128 stands for zero in the data rows.
Some points, one per row:
[123 136 105 140 164  93 160 166 131 138 128 100 164 175 110 148  77  90
 175 170 166  81 179 121 157 104 165  94 141 160 102  76 107 132 164 167
 142  85 147 122 121 161 106 159 119 149 146 165  86 156 139 138 140  92
 166  88  85 160 103 105 170 153]
[109 156 100 100 162 163  97 164 127 100 152 174  91 131  99 166 135 153
 141 135 149  64 162 118  99 114 144  86 155 127  67  75  95 165 144 114
 127 153 139 133 158 160 106 155 167 147 164  76  69 131 163 113 163 108
 158  71 160 162  85 166  68 130]
[143  86 154 110 138 113  85 108 131 128 136 115  91 153 138 142  76 109
 151 150 162 156 154 167 129 140 129 164 121 146  78 122 111 155 159 155
 126 115 153 124  93 154  86 162 146  88 170 157  90 140 144 111 118 103
 172  84 121 158 154 100 167 164]
[ 74 154  88 113 165 168 133  73 132  91 152 162 136 114 153 160 112  90
  81  96 157  66  44 138 113 159  83 107 165  63 102  89 159 126 161  70
 140 120  82 131 147 168 145 165 109  66  67  83 137  83 161 130 137 123
  54 119 110 166  99 129  73  97]
[132 123 165 153 152 145  84 147 124 167 105 143  83 129  82 158  83  84
 138  68 160  64  79  58 151 151  58 164  84 129  65  80 152 166 107 161
 130 109 148 130 113 111 153 134 156 161  74  95  81  63  96 166  59 116
  98  82  92 144 168  78 113 104]
[103 165 139 151  79  90 168 116 126 153 157  99 164  78 157 106  89  81
 152 101  75  71  81 135 104 145 109 113  61 122 165  71 138  67 155 156
  98  92 109 119 169 171 113 102  71  97 146 168 176 105 160 165  69 162
 155 174 165 151 131 165 165  85]
[127 129 154 143 167 166 100 107 127 141 126 174 112 164 165  98 123 150
 161 163 158 147 174 153 158 107 141 170  92 106 157 146 113  99 158  82
  93 150 122 124 139 169 116 102 112  86 148 153 169 147 133 134  95 132
 154 170 102 139 168  98 154  80]
[ 82  50 154 163 100 168 162 144 136 152  84 172 165  66 168 166  96 142
  91 116  87 134 142 164 103 130 161 157 142 164 145 122 120 163 158 152
 166 154 121 129  68 155 112 108 153 162 133  76 167 142 104 143 167 166
 116 154 162  84 155 136  88 147]
[132  87 157 162  97 128  92 169 132 158 167 131  93 106 117  77 155  79
 116 168 110 169 150 101 153 155 151 108 127 152 142 169 164  92 129 127
 132  83 110 133  96 123 165 141 120 172 108 153  84 162  77 163 124 148
  95 106 161 165 127 158 153 154]
[ 74 155 110  68  62 162 163 109 131  65 130 166 155  66 159 161  90 171
  79 106  56  91  72 164  61 118 150  91 120 158 158  80  89 169  62 166
 139 161 114 126 154  64  83  75 167 125 105  98 113 141 135  62 130 161
 122 131 105 161  93 100  76 124]
[ 79 165 160 141 135 176 104 155 128 142  94 172  95 137 163 141 101  66
 142  79 139  80 123 143  71  76  95  97 118  70 158  57  66 164  70  66
 164  80  88 129 158  91 150 110 165 149 138 101  99 100 132 131 100 170
 166 126  93 109 152  76 123 104]
[123 171 129  89 164 109 114  94 127  80 117 105 122 142 143 158 156 139
  85 157 146  65  95 106 149 123 153 157 105  88 113  88 111 118 157 125
 119 149 122 133 158 152 166 101 106 115  78 121 108 154 172 158 103 166
  84 109 134  97 144 122 130  82]
[135 137 165 143  74 151 110  77 127 130 148 145 107  54 172 109 160 155
  54  70  71 139  48 166  87 172  79 169 129 101 148 153 165 151  78  72
 120 149 129 130 159  81 165 117 158 104 105  82 134  87 138 136 139 160
  99 135 161 123 168 161  89 107]
[133  93  92 101 126 164 126  97 130 117 129 161 128 161 162  98 168 122
 156  83 163 172 142 154 153 155  95  90 150 145 166 162 149  94 133 157
 121 126 108 123  81 111 155 143 113  84  96 144 121  93 117 102 144 129
  86 145 157 148  78 170 134 127]
[142  95 136 152 161 143  78 155 125 160 127 146  67 154  88 103  93 156
 164 131 169 151 121  95 144 175 158  76  83 110 135 162 170  83 148 142
 170 168 168 134 102 159 109 126  97 142  85 136 131 155 108 142  76 109
  99 136 132 156 105 141 134  81]
[134 166 155 137 164 111  72 157 127 112 153 105  72 131 151 159 161 138
 155 148 140 128 144 144 133 129 112  89  98  72 171 140 118 137 156  87
 168 155 164 127 166 158 171 147 145 151 129 175 159 135 139 172  88 166
 101 171 164 146 121 168 166  87]
[120 159  89 137 111 105 111 162 130 146 132 106 103  89 107  51 172 136
 113 108  90 149 105 102 109 171 155  85 158 107  73 173 160  61  73  91
 162 138 102 132 167  89 155 116  73 166 152 114 106 141 137 159 161 157
 168  95 137 105  84 126 101  92]
[126 149  77 135 143 110 105 132 128 109  86 110 104  94 105 160 143 152
 150  66  92 112 146 106 100  95  87  53 133 158 170 129  90 139 127 150
 158 143 149 126 164 153 106 138 144 107 118 168 171  63 105  95 135 142
 104 176 145  82  65 157 143 126]
[170  91 145 109 153 129  81 167 130 120 112 133  83 152 119 145 156 155
 138 169 143 114 165 130 162 142 174 162  98 156  68 139 149 108 101 117
 176 165 174 129  77  67 151 165  93 167 117  75  74 171  78  93 119  98
  93  72  73 113 160  71  85 161]
[102  67 140 100  83 156 117  61 127  77 120 164 115  85 100 155 139 166
  71  74  74 110 163 108 130  76 105 154 147 151 121  79  73 157 166 169
  80 161 120 129  71 159  85 156 148  73 157 149 144  86  44  83 152 109
 140 132 156  95 139 162 123 151]
[161 120  68 143 166  95  75 163 129 135 156  83  80 160  56 163 137 170
 133 111 160  98 118  79 174  73 162  78 171 150 157  84  78 159 144 145
 156 154 118 124 131 113  86 152 151 169 123 154 165 153 128  73 161  62
 151 163 133 140  69 159 149 161]
[ 96 163 169 104 160 118 162 100 120 104 136 102 160 165 140 150 145 152
 153 135 161  86 103 140  94 131  80 135  87  95 105 101 129 152 145 116
  80 155 120 135 135 152 125 171 166  89 144  74  79  93 167 115  74 119
 161  87 174 117 161 161  89 141]
[ 71 143 103 145 120 163 101 149 127 159  42 155  97 157 154 171  55 150
 147 146 119 123 162 164 110 168 151  76 152 168 109 129 164 154 159 164
 142 147  63 126 142 159  78 131 159 128 134 155  86 144 117  89 165 164
 118  92  88  61  92 104 140 159]
[ 74 159 168  94 134 166 124  68 132  81 149 174 124  82 168 172  99 148
  63 169  93 151 146 159  93  82 172 160 147 125 116 117  79 139 151  96
  65 151  75 127 169 140 103 131 118  84 107 136 148 171 162 105 153 168
  83 136 127 167 173 127 125 134]
[106  98 164 107 165 155  76 168 137 121 162 160  78 157 124  93 128 115
 153 143 162  88 153 108 145 120  98 169 160 163 163  99 109 114 134 164
 124 118  85 133  85 125 145 148 135 167 148 141 164 104  84 151 154 158
 156 166 134 159 167 144 159 170]
[145  77 148 109 156  85 152 102 128 138 140  84 160 130 172 126  90 159
  86  94 161  71  73 154 152  90  67 146 163  93 164  64  92 151 155 107
 128 149 162 129  74 146 151  70 164 101 117 106 162  66  80 161 160 170
 142 166 149 166 139 126 128  73]
[115  63 133 146 141 107 121  61 137 158  78 105 118 114 133 134  71 164
  72  98 152  88 143 150 113 139 140  85 167  88 169  76 133 152 160  71
  87 169 152 129  62 149  98  69 168  71 108  74 169 119  87 115 169 122
  92 162 110 108 111 103  90  65]
[106 155 153  83 154 158 139  94 125 108 148 155 143  99 154 138  86 163
 131 146 105 165 160 168 117 112 146 165  70 173 112 139 108 166 157 175
 107 158 131 127 147 137  86 137 174  95 179  85  93 160 165  72  78 156
 169  94  92 157 155  76  87 169]
[145 104 111 108 132  81 165 128 126  89 143  80 171  72 110 155 163 162
  79 152  74 152 157 118 163 127 129 100 156 167  98 160 123 120 162 149
 143 165 118 127 110 150 109 164 107 144 166 153 142 124  72 118 151  93
 162 121 163 124  96 170 152 172]
[145 107 175 162 134 164 152 119 130 163 143 168 151 161 150 147 121 165
 157 150 156 103 160 155 145 145  98 164 105 137 134 123 139 162 162 144
 100 167 144 125 118 146  95 161 158 125 123 141 167 109 120  86 100 163
 100 164 174 161 170 172 137 129]
[174 158 103 120 105 131  75 130 129 130 151 134  75 113 124 117  85 127
  83 164 129  85 161 115 141 164 156 107 161 154 132 107 158 101  86 156
 139 104 167 129 176  86  96 124 100 158 156 150 166 160 173 138 153 155
 154 163 155 151  97 151 138 130]
[135 150 126  94 150 161 157 114 140  78 161 165 162  97 111 119 141  77
 133 171 108  67 131 109 157 144 169 175 161  50 107  87 133 145 124  62
 144 103 113 131 155  98 138 146 125 100 148 103 121 167 155 140 163 111
 147 114 120 151 153 142 115  82]
[150 139 155  82 104  71 134 104 129  61 142  80 132 106  62 126 162 163
 115 106  98 158  94  65 115 149 125 162 137  88 154 163 154 144  89 117
  65 160 121 122 150  94 153  89 153 140  71 117 167 118 142 143 135  58
  97 170 163 117 148 154 123  78]
[163 146 148 163 142 163 108 155 124 145 167 166 111  71 138 132  99 159
  98 146  83  83  88 116 165 100 152 160  92  92 170  87  95 154 157  94
 176 167 156 125 154 160 111  59 168 156 118 132 155 163 131 154  96 162
 111 168 124 171 157 115 135  57]
[124 140 158 149 163 161 167 166 132 138  75 165 166 142  91  90 133 157
 159 105 138 144  83  76  99 110 110  92 126 150 108 137 131 127  87 114
 174 149 131 127 146  89 170 161 148 167  89  70 136 120 136 148 144  84
 138 121 136  63 140 140  72 162]
[144 174 121  76 162 173 144  91 128 100  73 168 150 165 165 146  83 139
 152  72 169  57 129 176 125  96  99 164 161 113 157  56  72 158 155 152
 138 146 160 125 168 147  79 103 165  72 168 121 155  82 160  82 159 143
 162 162 100  80 152  82 112 116]
Then 10 other points, each followed by its number:
[142  74 122 126  93 103 112  91 130 142 166 104 116  70 161 157 131  84
  91 160  74 129 161 167 155 161 150 163  68 140  75 144 143 154 160 156
 105  91 146 123  83 165 102 110 120 119 165 169  90 147  64 115 101 167
 127  80 141 170 136 149 167 109] 0
[160 165  83 163 157 139 157 172 128 164 143 130 156 160 155 143 129  88
 162 169 165 146 102 156 141 165 151 101  87  88  85 165 172 101 100 104
 166  96 146 128 166  96 163  82  88 167 126  90  95 161 177 162  91 149
 144  87  99 167  78  94  72  78] 1
[119 136 141 169 124 134 166 168 129 165 133 137 173 161 137 101  87  89
 176 146 156  63  91 153  74 142 165 150  81 125 164  75 146 151  72  86
 166  99 159 121 130 104 155 158 151 163 108  88 171 174 171 158  87 118
 109 170 156 156 134 161 105 161] 2
[108 166 130 169 134 108  76 168 126 164 137 108  76 167  74  96 117 154
 171 160 164 138 127  95  61 142 159  73 169 165  78 156 155 116  60 146
 172 149 152 133 166  61  90 138 129 171 160  90 103 150 174  76 164 104
 168  85 166 158  93 165  80 166] 3
[161 111 167 118 171  73 119  94 129 112 163  82 123 121 104  75 137 137
 121 134 163 160  97  87 151 169 126 142 134  87  96 169 177  86 106  75
  61 135 153 128 118 111 158 144  96 105 149  70  73 119 152 161 131 155
 167  87 157 152 154 139  90  92] 4
[ 96 112 152 146 159 157 168 144 120 140  91 145 169 153 146 141 165 150
 169  94 141 161 107 152 131 107 132 154 125  88 158 147  99 164 165  90
 136 164 114 127 105 168 163  52 165 121 118 134 110 119 108 127 129 128
 133 124  99  91 165  90 145  65] 5
[166 145 166 109 150 158 106 115 123 100 167 156 111 159 145 147 151 154
 166 168 155 169 117 146 173 166 117 118 128 107 148 166 164 155 167  96
 100 164 160 134 124 155 162 168 135  93  72  85 169 141 146 170 128 104
  66 167 170 159 150 151  84 148] 6
[174 148  83 116 148 161 145 155 128 119 172 169 150  74 145 101 150 119
 126  76  88 108  59 115 167 127 110 118 114  93  69 146 151  90 100  74
 115 109 170 131 159  92 134 128  85 164  76 131  89  98 117 148 126 163
  93  77 111 166  97 117 128  83] 7
[137 130 144  98 150 145  79 107 129 113 138 147  73 167 169  87 157  93
 147 149 162 140 137 169 160 166  98 100 166 144 166 151 169  96 110 162
  80  93  94 126 116  71 163 165  92 117 113 129 123 111 116 100 169 155
 121 141 164 148 133 168 116 130] 8
[ 89 148 116 133  63 137 111  83 126 134 114 134 107  88 125  91 134  84
 128 150  86 163 143 148  69 145  92 129  68 110 104 157 145 102 127 136
 113  96 144 129 153 162 151 104 121  83 159 114  87 116 142 152  85 102
 126  88 131 129 112 105 113 105] 9
Which two of these numbered points are nearest to each point below, looking only along the 7 directions in which the first points spread most? Their numbers follow each, nearest first.
[167  94 168 168  79 137  98 104 133 161 150 138 107  89 162 167 120 113
 131 142  98 163 160 163 159 156 165 145 117 167 117 168 165 148 165 162
 132 115 161 129 115 156 127 171 126  85 144 156 104 167  92 120 117 155
 113 111 162 151 164 158 153 168] > 0 8
[133 167 163 156 133  98  82 156 132 155 131  98  86 140 175 117  96  91
 148 129 147  98  97 162  88 147 152 157 108  86 158  98 146 163  92 106
 140  93 155 129 162 123 165  64 163 132  82 108 141 160 153 163 119 172
  90 157  77 148 165  76 126  63] > 2 5
[170 169  71 116 150 163 127 125 132 101 127 165 133 147 157  72 166 118
 155 160 156 109 113 136 163 166 141  86 152  86  94 137 166  75 150 138
 170 112 168 129 175 160 165 154  78 103 147  93 131 133 165 157 153 145
 153 119  94 146  67  93  62  97] > 1 7
[160  94 112  96 169  74  85 122 127 101 164  75  90 132  85  81 180 122
 155 162 155 155 123  86 160 151 100  91 136  77 127 167 170  88 102  91
  82 113 160 127 113  97 169 162 107 102 142 128  85 132 160 143  99  73
 164 109 112 152 104 129 144 114] > 4 8
[ 65  88 167 162 170 163 104 152 132 152 117 163 102 158 159 166 163 161
 165  85 152 156  86 153 122 107 104 162  97 115 140 160 112 165 152  87
 133 166  57 131  60 155 159 143 158 127  90 117  85  89  57 146 105 132
  96 101 118 109 166 110 146 148] > 5 8
[122 112  91 164 151 110 166 140 128 128  85 102 170  83 151 124  99  98
 155  87  94 137  82 158 138 167 108 126  93 128 141 150 153  73 160 121
 143 112 158 125 109 158 123 169  71 120 121 143  92 101 137 107 112 132
 126 109 153 128  98 176 137 141] > 8 9
[162 106 156 147 168 167 103  83 125 137  61 173  87 161 163 158  78 155
 131 117 160 145 138 162 169 177  88  78 121 152 122 156 162 115 165 158
  82 150 137 128 105 156  71 118 113  69  95  64 112  79 123  85 137 157
  78 109 149  84 122 125  75 149] > 5 8
[151 113 159 148  95 165 109 126 129 156 157 165  96  82 160 138  96  91
 153 170  79 158 154 163 135 149 146 128  73 157 139 153 144 165 163 164
 139  79 165 129 141 169  75 142 168 114 137 164 132 154 114  97  98 128
 118 130 157 167 154 167 159 167] > 0 8
[141  98 121 135  87 161 167  88 130 154 118 164 168  62  76 102 120 142
 126 132  70  72  68  67 142  66  60 166  67 169  97  74  62 149  86 158
 118 126 106 129  99  82 108 112 141  85 142 120 138  86  64 103  54 117
 163 120  95 139 150 116 123 161] > 5 9
[ 98 102 144 104 121 167 173 164 143  94 169 170 168 154  79 125 178 138
 134 154 157 137 136  87  93 170 125 141 175  82  74 168 168  95 140  64
 151 127 142 124  94 165 163 148  90 161 131 169  70 122  91 153 151  92
 120  72 165 167 141 170 166  99] > 4 8
[155 162  89 156  64 126 169 164 134 121 102 132 161 122  95 124 131 111
 150 161  97  87 162  80 107 103 166  91 110 155 107 103 105 162  75 141
 155  88 171 124 166  82 150 101 153 158 158 103  74 172 157 117 117 121
 170  86 131 134  90 130  90 145] > 3 9
[ 82 167  89 161 132 168 138 155 128 134 127 165 135 129 102 154 158 122
 167 159 104 166 168 123  61 162 175  71 100 166 103 171 157 131 117 146
 134 140 116 130 159 145  91 166 121 161 150 156 136 169 166  88 106 124
 130 112 128 107  85 136 145 155] > 3 9
[164 159 158 141 166  69 161  78 132 140  79  74 163 115  71  82 116 135
 117 161 155  76  79  52 159 156 156 144 150 156  81  90 155 132 115 123
  74 125 163 126 157 139 151 149 145  85  72 125  72 155 156 150 147  71
 117  76 118  65 165 119 138 146] > 4 6
[153 159  73 101  64 167  91 115 128  92 108 171  87 124 102 131 100  98
 136  65  95 166 165  95  85 154  98  63 161 160 147 163 155 165  66 142
 158 102 162 124 161  54  76 125 171  96 156  85 161  78 163  61 152 132
 160 161  57 127  64  65  69 163] > 3 9
[104 152  98  71 163 120 110 144 127 102 158 121 101 128 163 157 113 103
 121 132 163 150 170 156 114 162 146  78 165 139  81 134 166 111 160 163
 139 110 107 128 163 158 142 156  96 157 169 147 101 149 168 153 160 137
 161  89  83 151  80 103 144 129] > 3 8
[ 72 127 162 135 125 155 164  75 133 150 160 157 159 156 156 113 114 127
  90 165 160 158 110 159  49 151 158 175 142 124 116 137 163 149  68  82
 117 143 132 130 107 104 161 133 137  71 139 122 115 171 158 161 137 119
 160 112 132 157 164 128 129 149] > 9 6
[167  69 154  78 141 135  76  82 125  95 178 139  81 110  88 121 168 137
  78  92 149 143  77  84 150 115  81 166 137  86 149 146 105 133  94 118
 133 135 167 127  90  91 165 144 129  78 142 129 166  81 156 157 116 130
 155 166 162 163 158 148 137  95] > 6 4
[151  63 142  61 128 158  93  70 125  68 123 159  89  61 150 157 153 111
  52 101  74 134 127 153 122 123 100 146  59  75 127 118 111 167 107  99
  69 126 113 125  71 118 156 109 172  69 103 148 164 101  46 144  77 156
  77 139  82 101 159  69 146  83] > 5 6
[151 159 110 159  89 140 173 110 130 152 112 137 163  83 140 164 143  75
  79 122  91 161 122 155 133 143 157  98 128  94 100 152 152 149 138 118
 155  77 161 130 163 144 134 135 141 112 140 141 112 155 164 137 126  99
 114 106  77  99 100  77 126  98] > 9 2
[134 146 105 170 135 167 129 162 133 154 139 167 134  91 126 111 160 171
 113 121  92 125  89  88 143 150 146  89 156 116 113 163 169 115  97  99
 159 168 117 126 160 105 165 105 120 155  55  93 138 142 136 168 160 160
  60 128 170 104  97 170  87  86] > 7 9
[160 105 169 125 125 116 144 127 128 141 134 112 148 147 161 128 102 155
 116 140 156 126 117 144 176  94 116 163 158 102 168 100  77 143 147 141
 139 140 131 129 108 126 164  80 151 121  84 130 148 106 118 169 159 141
  72 155 146 160 167 131 135  84] > 5 6
[169 137 162 142 175  76 114  70 126 165 118  74 111 126 103  60  88  95
  77 128 159 118  69 115 162 156 123 152 111 143 114 111 148  71 100 157
  89  92 160 128 126 132 153 142  79  74  88 124 129 113  93 154 111  79
  88 121 127 150 154 119 138 109] > 6 8
[143 163 160 160 148 132  85 156 127 150 139 133  92 106 113 163  89 153
 116 165 104 110  74  79 120  87 158 151  83 128 126  80  82 160 141  88
 138 151 151 129 163 154 112 122 153 159  42 135 158 161 149 167  83 153
  62 142 105 128 162  94 141 153] > 2 9
[149 164 133 134 138  77  79 169 124 118 163  81  81 152 144 153 162 113
 169  62 112 159 125 125 158 136  79 161 123 163 122 168 133 134 102 165
 159 105 125 126 166  73 160 167 122 172 153 162 108  69 164 146 120 154
 163 110 155 144 148 152 161 168] > 8 2
[116 140 123 167 100 119 115 168 128 146 121 115 116 135  74 143 146 119
 155 140  88 118 158  79 119 157 123 124  77 156  97 129 157 115 101 168
 154 125  98 128 133 114 102 162  96 160 156 167  92 116 135  90  81  70
 146  87 124  97 136 146 166 147] > 3 8
[ 75 102  98 145  69  86  93 145 119 130 147  81  86 148 109 163 153 150
 165  90  98 132 151 115  92 106 102 116 113 105 127 151 105 155 156 144
 139 153  82 130 104 139 112 106 142 148 155 153  97 105 101 109 126 111
 167 111 160 117  93 165 140 109] > 8 5
[ 96 138 157 125 119  89  87 106 130 145 140  89  91 155 140 116 108  83
  99 159 164 157  98 151 109 147 153 162 141 122  94 135 156 157 121 107
 135  84 148 123 130 116 157 167 166 115  79  82 104 152 158 167 132  99
  68  93 166 168 149 160  82 160] > 4 6
Here are 10 other points, each followed by its number:
[157  95 114 169 156 153 134 167 128 166 118 152 130 162  72 115  88 153
 170 152 153 172 114  63 164 118 163 123 146 106 106 162 132 127 168 112
 152 145 162 133  72 174  77 113 134 165  77 101 103 174  84 121 132  72
  87  99 126 156 107 133 104 102] 0
[142 118 115 164 126  80  59 103 108 130 133  70  45  52 166 102 182 133
  82 110 135 158 127 174 177 133 158  92 186  81 168 147 179 191 187  90
  51  75 156 183 194 137 145 167 156 101 200  89 113 111 151 198 194  66
 162 210 122 141 108 164  47 109] 1
[167  91 106 138  84 126 162  77 124 134 155 121 166  69 108 133 154 174
  76 169  65 160 155 141 164 159 151 158 139 166 127 166 163 120 169 165
  93 166 166 125  91 164 116 138 126  98 138  64 164 165  67 133 154 110
 110 147 160 150 128 168  71 151] 2
[ 95 124 163 154  99 131  96 118 133 141  93 130  96 162 130 146  74  81
 147 174 158 170 172 151 105  68 147 150 142 158 166 130  93 160 161 163
 157  66 111 127 128 159  75 142 170 102 168 137 166 162 156  77 146 125
 160 171 156 115 159 144 148 166] 3
[132  77 133 163 170 118 172 171 127 164 101 116 174 133 149 151  99  97
 152 153 162 159 108 166 151 160 164 148 169 114 159 138 160 156 104 153
 135  95 136 129  72 101 157 111 153 163 116  80 169 165  77 157 164 104
  98 163 132 116 131 122  90  86] 4
[154 166 160 156 101 121 144 144 130 154 154 114 146  76 163 129  85 127
  91 116  91 145 106 174 124  83 164 134 155 110 111  95  89 109 162  89
 161 107 162 123 164 163 111 135 102 158 163 104 105 149 163 159 173 135
 168 105 111 168 147  93 107 146] 5
[167 111 171 150 150 160 107  94 131 162 119 156 109 159 115  95 149  93
  97 151 165 150 144  88 166 159 157 152  91 156 167 169 175 141 108 141
 107  84 148 124 117 124 129 176 162  96 161 170 118 161 117 142  69 156
 163 147 157 121 172 157 180 170] 6
[121 166 140 156 116 161 173 169 131 171  70 169 174 158 172 167 106 112
 167  68 150 155 143 166 117 114  79 164  83 158 152 138 118 162 155 156
 142 105 138 128 164 152 121 138 151 175 155 138 147  78 154 103  75 163
 162 148  73  91 165  81 133 150] 7
[167 153 126 155 171  91 149 156 141 160  87  96 148 159 159 155 124 168
 159 126 158 157 162 147 167 170  94 156 110 154 126 171 171 156 157 162
 124 174 165 133 151 156 140 151 164 154 162  86 170 108 167 116 115 161
 147 164 117  91 154 120  84 126] 8
[132  69 107  58 156 136 162 159 126  84 109 134 157 108 166 132  79 169
 154  99 123 161  76 165 123 157 136 147 112 166 156 162 169 113 167 163
 169 169 161 128  98 163  72 142 121 167 123  74 109 130 147  80 128 176
 139 130  64 143 123  69  79 162] 9
Which two of these numbered points are nearest to each point below, looking only along the 7 directions in which the first points spread most? Their numbers follow each, nearest first.
[ 58  67 109 178 101  89 169 143 132 159 135  91 160 103 110 128  90 180
 112 123  99 160 154 142  74  85 136 152 102 167 161 130  88 109 106 146
  77 166  56 130  65  85  73 119 113 162 125 140 162 142  40  88 120 117
  97 161 143 142 109 159 121 165] > 2 9
[126  76 121 132 102 159  91 100 130 164  94 161  89 129 125 101  84 138
 102 135 140 154 137 136 141 159 157 158 163 148  88 138 155 144 105 149
  91 114  97 140  80 105  61 107 144 126 154  60  92 154 127  48 149 100
 157  80  82 119 154  69  81 151] > 9 8
[ 68 103 168 155 144 123 113 164 125 165 117 122 116 157 157 100 167 164
 157  83 150 148 102 148  93 135  91 134 104 105 103 143 135 147  91 121
 129 169  67 131  74 110 170  80 163 164 129  69  82  97  99 125  95 151
 152  78 134 101 152 120  94  77] > 4 8
[165  84 159 147  99 108 146 165 125 156 126 106 149 155 127  93 150 163
 159 151 122 171 178 124 155 114 163 154 105 172 162 161 106  79  92 164
 129 151 166 118  82  98 129 106  77 172 174 168 139 162  95 144 145 155
 168 150 149 115 157 143 165 161] > 6 0
[170  49  83  71 100 126 164  93 125  50 145 128 164  61 103  76 159 136
  97 146  74  78 154 120 155 156 169  89 159  85  68  90 130  70 107  93
 138 134 166 133  80 104 132 133  66  88 139 160  76 161  96 156 170  80
 135  72 152 112  78 152 157  78] > 1 2
[133  60 209 230 175 151 148 107 132 126 135  74 158 103 155  74 158  40
 127 124 179 133  81 107 164 112 188 179 134 120 123 119 145  51 116 148
 142  83 191 107  93 139 156 137  98  77 105 111 160 183 163 161 124  98
 157 107 131 179 172 156 126 185] > 6 8
[153 137 152 131 168 114 143 171 129 104 168 112 141 151 162 169 152 148
 165 140 139 118 128 142 146 105  88 113  94 112 134 136 105 143 167 119
 168 166 170 131 144 163 119 148 143 170 109 120 142 109 152 119  95 167
  99 140 131 166 130 129 138 129] > 8 1
[124 123 164 156 159  74  81 137 123 168 113  74  79 158 167  97 163 141
 159 120 161 151  86 166  77 119  68 137  90 118 148 138 118 150  60  89
 122 145 141 133 135  60 157  81 161 130 125 139 170  95 119 120  81 168
 146 161 112  96 160  93 126 124] > 4 8
[138 170 153 166 106  90 137 102 128 167 152  93 140 150  96 133 160 115
  87 168 136 123 173 101 148 147 138 132 153 112 130 108 117 154  99 102
 117 120 110 134 158  99 164 133 155 108 151 167 155 151 102 164 143 112
 139 146 170 122 148 168 166 114] > 1 8
[ 86  95 142 144 153  86 171 123 124 135 170  87 174 157 148 124 169 158
 161 161 142 123 140 170 157 174 138 150  98 126 142 159 165 103 142 105
 124 161  71 134  69 148 172 122  94 104 166 157 153 141  77 166 124 112
 150 153  98 164 156  91 168 112] > 6 8
[142 151  75 149  73 145  74 140 131 155 152 138  68  87 151 165  95  75
  84 162 120 158  99 165 117  94 156  87 149  81 146 119  86 165 157 120
 173  85 164 128 157 158 108  48 168 153 155 132 129 162 163 161 152 132
 154 131  87 147  77 101 125  70] > 5 7
[162 117 159 119 120 157 165 118 125 102 171 154 169 144 154 132 161  76
 135 165 107 139 146 123 160 130 137 159  65 134  76 151 148 114 112 134
 156  68 130 119 114 116 167 151  98 100 164 142  70 166 139 162  73 169
 158  77 175 160 165 164 156 125] > 6 5
[163  82 136  92 101 175  96  97 122  69 138 176  96 127 156  88 160 156
 124 151  95 165 173 142 163 148 158 133 160 120 161 169 170  90 100 132
 158 155 155 124  91 102 149 161 101  90 167 159 167 166  98 143 161 154
 148 170 107 124 137 118 165 124] > 6 2
[125 161 149 115  81 139  86  98 128  90 147 148  90  92 162 147 165  98
  84 143  76  96 150 171 125  66  99 144 147 153 160  87  78 148 111 154
  76  84  83 121 171 101 169 149 140 128 166 157 159 113 173 144 145 173
 163 155 151 112 163 138 151 156] > 5 1
[123 114 121 115 145 112 141  99 128 131 157 119 139 123 113 102 112 164
  96 165 127 161 161 110 153 172 164 122 104 147 155 165 177  70 168 151
 131 164 154 127 125 168  99 165  78  95 155 127 112 166 105 121 123 105
 145 143 128 165 100 126 121 144] > 6 8
[170  99 100 159 156 161 146 167 131 175 158 157 147 168 155 134 121 169
 165 160 167  96 108 139 170 118 154 130 118 133 145  82 101 108 146 138
 159 166 168 124  88  92  79 100 103 158  80 101 112 146  88  63 128 150
 109 122 120 152 104 118  83 102] > 8 4
[137  88  72 164 132  75 169 122 124 161 103  81 162 153  81  95 162 121
 125  74 155 126 127 101 155 145  71  75 122 161 164 156 155 141 124 163
 130 109 140 124  78 127 164 148 158 133 156 153 136  63  83 163 103  69
 157 147 156  82  73 167 155 158] > 0 4
[158  63 129  84 158  89  75  67 125  62 149  95  79  93  78  79 169 169
  78 108 104 111 112  69 159 171 141  83 142  92 119 134 160  99 114 100
 110 181 152 123  74 114 163 132 126  66  86 143 133 123  74 167 141  84
  90 126 128 144  97 139 136 120] > 1 4
[157 136 110 131  97 164  74  87 128 147 133 174  77 115 120 168 163 147
  88 157 109 135 158 133 149 167 133 149 143 161 125 158 147 170 144 137
  94 145 140 135 121 161 171  75 157 102 165 104  78 145 126 168 153 145
 164  90  74 140 134  65 100 137] > 9 8
[161  62  97  50  92  79 143 162 131  53 107  80 146  85 120 165 122 163
 134  94  77 173 142 132 155 160  92 150 161  88  78 161 153 160 174 117
 163 166 165 123  77 157  74  68 152 155 164  62  93  92  70  77 164 126
 165  85  68  89 129  65  69  70] > 9 8
[ 83 166 170 165  79  85 128 154 125 161  81  84 119 138 142 157  51 166
 134 109 116 102 156 152  99 111 179 158 161 161 166  76  75 157 157 159
 152 171  90 133 158 167  83  98 158 162 128 156 148 152 106 116 166 117
  98 159 166 111 162 158 143 154] > 3 9
[145 103 157 129  93 136 164 148 127 163 114 142 161 152 165 139 166  81
 169 133 120 153 148 171 157  89 165 170 115 165 139 150 106 108 117 146
 123  67 147 124 103 102 172 110 113 163 148 155 174 154  70 155 143 139
 151 162 143  96 165 138 154 153] > 6 8
[ 89 114  60 149  74 156 147 140 141 159  81 152 148  95  66 133  71  88
  96 134 127  77 155  59 101  72 149  66  77 150 166  70  93 159 155 161
 146  67 142 130 101 166 111  77 167 157 127 121 142 136 145 141  79  71
 131 162  73 124  60  88 105 141] > 7 3
[ 78 103 128  82 153 163 156 137 127 115 151 167 156 157  97  76 140  90
 165 120 158  93 168  96 115  61  82 130 157 143 124  70  61  84 111 130
 135  72  72 130 101 114 158 141  97 110 151 156 122  86 112 153 159 138
 165 127 128 153 117 134 161 154] > 8 5
[164 147 164 156  63  83 135 150 122 146 160  84 139 106 143 119  92  68
 103 122 108 112 114 119 145  85 167 148 136  90  69  75  82  80 161  87
 158  66 159 130 140 161 112  96  80 164 136  81  85 158 141 162 117 168
 123  85  91 150 156  78  83 117] > 5 8
[ 97 174  94 165  69  93 174 169 132 155  94  95 174 152 162 146 110 139
 166 157 104  92 161 161 102  63 166 121 141 167 147  70  59 140 157 146
 135 133 109 132 159 160 100 118 143 168 125 143 119 161 112  74 158 138
  98 126 112 105 105 138 146 159] > 3 5
[148  92 150 157 118 113 138 151 129 157 124 105 134 159 154 151 124 168
 138 110 161 165 133 154 122 124 117 116 122 172  73 166 137  95 139 171
 132 158 159 127  82 161 140 123  81 165 121 154  88 124  97 129 116 160
 138  70 150 136 127 129 155 160] > 0 8
